In the data rows, the value 128 means zero.
Some points, one per row:
[165 184  85 150 148 129 127 130]
[167  97  92  76 157 115 127 107]
[127 115  84 105 166 102 103 111]
[ 89  83 146 150  85 160 133 118]
[111  88 203 159  80 221 153 172]
[152 119  94 133 100 203 119  63]
[163  75  76 105 168 132 140 119]
[156 117 179 153 135 148 159 154]
[132 123  98  87 175 110 149 140]
[122 131 159 115 112 191 167 128]
[154 141 114 111 160 121 173 174]
[164 118  53  89 149 124  79  72]
[ 84 162 143 199  35 127  80 117]
[138 104 183 159 143 119 184 203]
[151 166 196 169  92 130 166 173]
[133 143 166 173 103 128 150 173]
[106  82 134  99 139 146 116  98]
[107 154 113 169 111  77 119 126]
[122 153 139 143  97  92 122 177]
[ 65 143 167 111 117  72  90 146]
[108 131  99 107 100 153 108  94]
[108 115 221 122 162 148 180 164]
[158 148 103  96 199  63 185 137]
[169  96 126 133 125 143 158 125]
[140 142 174 122 140 103 125 137]
[196 160  83 155 167  69 146 132]
[103 128 130 120 119  96 112  99]
[203 191  97 163 130 127 123 139]
[144 127 125 103 155 112 143 149]
[144 140 134 167  96 143 144 129]
[145 167  87 116 106  99  71 135]
[120  83 132  97 134 140  93  83]
Then 16 other points, each followed by its number:
[139 113  57  73 203 120 132  89] 0
[121 132 117  83 153 117 140 111] 1
[166 110 115 135 144 166 172 112] 2
[162 163 121 152 109 138 113  90] 3
[114 174 176 121  94 128 135 156] 4
[ 94 112 156 149  86 148 102 105] 5
[152 113 113 128 142 125 117 106] 6
[168 135 114  79 158 119 169 158] 7
[117 144 143 143 132 122 136 134] 8
[150 125  96  57 171 111 126  60] 9
[143 146  77 139 108  90  72 101] 10
[140 133 114 137 120 104 101 141] 11
[174 128 107 146 165 163 166 114] 12
[130 112 125  93 150 100 128 145] 13
[153 150 109 113 150 116 135 124] 14
[ 97 151 105 168  72 116  57 125] 15
Which of these numbered points is nearest to each point below, ignoring the direction in which the first points spread most? Its number follows each.
[155 139 137 131 125 155 138 158] > 14
[123 105 158  92 128 152 111  94] > 9
[185 170  91  98 147 101 136 146] > 14
[126 114 184 153 102 169 142 125] > 6
[117  73 169  98 163 179 181 130] > 0
[132 116 148 124 121 156 113 119] > 6
[112 148 136 144 129 109 135 148] > 8
[179 120 117  94 176 139 193 159] > 7
[149 107 152 174 102 174 132 120] > 6
[127 151  89 163 103  79  88 114] > 10
[161 159 126  85 170  83 176 181] > 7
[221 165  90 141 181 102 189 148] > 12
[156  98 120 130 110 189 157 108] > 2
[142 114 154 101 155 159 139  98] > 9
[101 153 118  87 162 114 109 105] > 1
[162 173 127 139 138 128 148 176] > 14
[134  53 135  99 131 184 139  57] > 9
[136 158  99 127 130 101 100 151] > 11
[199 139  93  94 152 144 178 160] > 7
[118 145 173 209  78 129 121 196] > 11
[103 101 131 137  99 141  73  96] > 5
[135 168 128 161  60 133  96 136] > 10
[155 106  93  84 149 126 110  95] > 6
[137 136  60 124 140  98  67  87] > 10
[ 80  95 167 116 127 134 134 105] > 9
[167 111 129  69 187 111 162 157] > 7
[ 77 109 172 162  77 145  82 107] > 5
[209 187  79 164 119 110 114 134] > 3
[ 98  90 122 111  98 180  85  77] > 5
[ 99 141 140 136 110 131 121 136] > 8
[ 90 199 139 137  91 126  89 153] > 4
[148 173 112  47 191  78 169 151] > 7
[189 171 118 135 173 111 183 187] > 7
[111  67 144 114 151 167 167 103] > 0
[ 98 103 162 102 138 136 159 142] > 1
[112 146 170 166 111  96 103 150] > 11
[180 164 103 110 134  98 138 155] > 14
[164 133 141  98 164 124 138 167] > 7
[130 120 108  80 174 117 114 112] > 1
[118 130 157  89 140 163 151 126] > 1
[160 193 108 124 143  35 133 180] > 4
[121 129 138  97 153  83 132 149] > 13
[136 134 104 173 104 150 120 121] > 3
[193 137 123 129 159 106 142 144] > 14
[114 203 106 221  63  88  47 179] > 15
[184 140  63 132 129  97  87  88] > 3
[148 125 173 119 113 142 174 167] > 7
[125 161 111 193  67 104  35 111] > 15
[ 47 100 160 108  73 128  63  47] > 5
[ 87 176 112 162  95  73  53 104] > 15
[149 134 123 142 151 133 152 135] > 14
[ 95 132 164 132  87 160 106 107] > 5
[114  89 189 107 110 209 163 126] > 9
